Read these off the table that follows.
1) Which number is the 2nd entry on the main diagonal?
2) Which number is the entry just right of 145?
3) Which number is the entry directly above the largest entry?
4) Which number is the second entry in reading order?
5) Which number is the first entry in reading order?
6) Which number is the 3rd largest entry?
7) Which number is the smallest entry?
[[119 133 141 137]
 [107 143 128 137]
 [105 145 142 148]
 [121 132 141 144]]
1) 143
2) 142
3) 137
4) 133
5) 119
6) 144
7) 105

Questions about the array below. Indices start at 1.
1) Find the entry just left of the largest entry.
2) Find the entry at row 1, column 1.
3) Find the entry in row 3 and column 1.
4) Find the entry in the bottom-left corner.
5) Find the smallest entry.
6) Find the entry at row 1, column 2.
7) Find the entry in row 3 and column 3.
8) Find the entry directly below the smallest entry.
129  131  125  121  128  130  130  129  131  122
125  117  125  130  128  128  130  129  126  126
129  107  129  128  124  128  126  123  122  133
127  139  125  126  126  128  128  125  121  124
124  149  125  125  132  130  129  126  126  130
132  134  129  123  125  130  129  126  125  128
128  122  128  128  128  127  128  129  133  121
128  129  129  132  124  126  126  132  128  129
1) 124
2) 129
3) 129
4) 128
5) 107
6) 131
7) 129
8) 139

Read these off the array that follows. Rows and columns are numbered from 1.
1) Give the entry in row 2 and column 2.
2) Give the entry in row 1 and column 1.
3) Give the entry in the bottom-right corner.
4) Give the entry in row 1 and column 3.
5) Give the entry in the top-right corner.
6) Give the entry in row 3 and column 3.
[[118 113 126 120 114 133 150]
 [119 113 126 120 114 133 149]
 [120 113 126 120 114 134 149]
 [115 112 125 121 115 133 151]
 [115 112 125 120 115 133 151]
 [122 113 127 119 113 134 148]
 [116 112 125 121 115 133 150]
 [117 112 126 120 114 133 150]]
1) 113
2) 118
3) 150
4) 126
5) 150
6) 126

[[133 149 112 126 131 138 123 111 135 119 123 115 131 112]
 [132 119 149 138 126 110 147 108 134 119 140 111 123 115]
 [133 137 120 115 128 118 135 123 121 132 118 118 129 119]
 [133 110 127 138 135 115 134 110 120 129 123 122 132 112]
 [115 125 147 137 114 130 130 112 146 110 127 126 131 135]
 [140 124 107 135 126 113 124 111 137 117 119 119 149 125]]
Indices start at 1.
The entry at row 3, column 1 -> 133
The entry in row 1 and column 3: 112
The entry directly above the smallest entry: 147
Which number is the bottom-left entry?
Answer: 140
Which number is the entry in the top-left corner?
Answer: 133
The entry in row 1 and column 2 is 149
Which number is the entry just right of the smallest entry?
Answer: 135
The entry at row 3, column 2 -> 137
The bottom-right entry: 125
The entry at row 2, column 1 -> 132
The entry at row 2, column 2 is 119
Which number is the minimum?
Answer: 107

W =
[[144, 136, 128, 149, 104, 128, 127, 128, 115, 148, 128, 136, 135],
 [144, 134, 151, 149, 101, 151, 153, 125, 133, 134, 113, 128, 128]]
Indices start at 1.
The entry just left of the largest entry is 151
What is the bottom entry of the column that holds the smallest entry?
A: 101
The entry at row 1, column 2 -> 136
What is the entry at row 2, column 1?
A: 144
The entry directly above the smallest entry is 104
What is the top-left entry?
A: 144
The entry at row 1, column 3: 128
What is the top-right entry?
A: 135
The top entry of the column that holds the largest entry is 127
The maximum -> 153
What is the entry just left of the smallest entry?
A: 149

Read these off the grid that follows. Indices start at 1.
1) Find the bottom entry of the column that holds the smallest entry.
2) Find the entry in row 1 and column 1.
3) Find the entry in the bottom-right corner.
4) Find the top entry of the column that holds the largest entry.
5) Find the entry just left of 123.
6) Find the entry at row 1, column 2.
7) Find the entry in row 2 and column 3.
[[141, 120, 140, 123],
 [113, 129, 129, 142],
 [104, 124, 128, 126]]
1) 104
2) 141
3) 126
4) 123
5) 140
6) 120
7) 129

Questions about the table below. Counting starts at 1.
1) Read off the entry in row 1 and column 3.
2) Read off the entry directly above the smallest entry.
3) Read off the entry in row 2 and column 1.
4) Read off the smallest entry.
5) Read off the entry at row 1, column 2.
6) Read off the entry in row 3 and column 1.
7) Read off the entry in the top-right corner.
8) Read off the entry in row 1 and column 1.
array([[128, 116, 134, 122, 128, 120, 115],
       [128, 139, 119, 131, 127, 135, 129],
       [128, 131, 124, 121, 128, 130, 108],
       [128, 131, 124, 121, 128, 130, 109],
       [128, 137, 120, 126, 127, 134, 119],
       [128, 117, 134, 130, 127, 120, 134],
       [128, 123, 130, 135, 126, 123, 145],
       [128, 124, 130, 136, 126, 124, 147],
       [128, 115, 135, 126, 127, 119, 125],
       [128, 118, 133, 131, 127, 120, 137],
       [128, 129, 126, 120, 128, 129, 107],
       [128, 140, 119, 133, 127, 135, 134]])
1) 134
2) 137
3) 128
4) 107
5) 116
6) 128
7) 115
8) 128
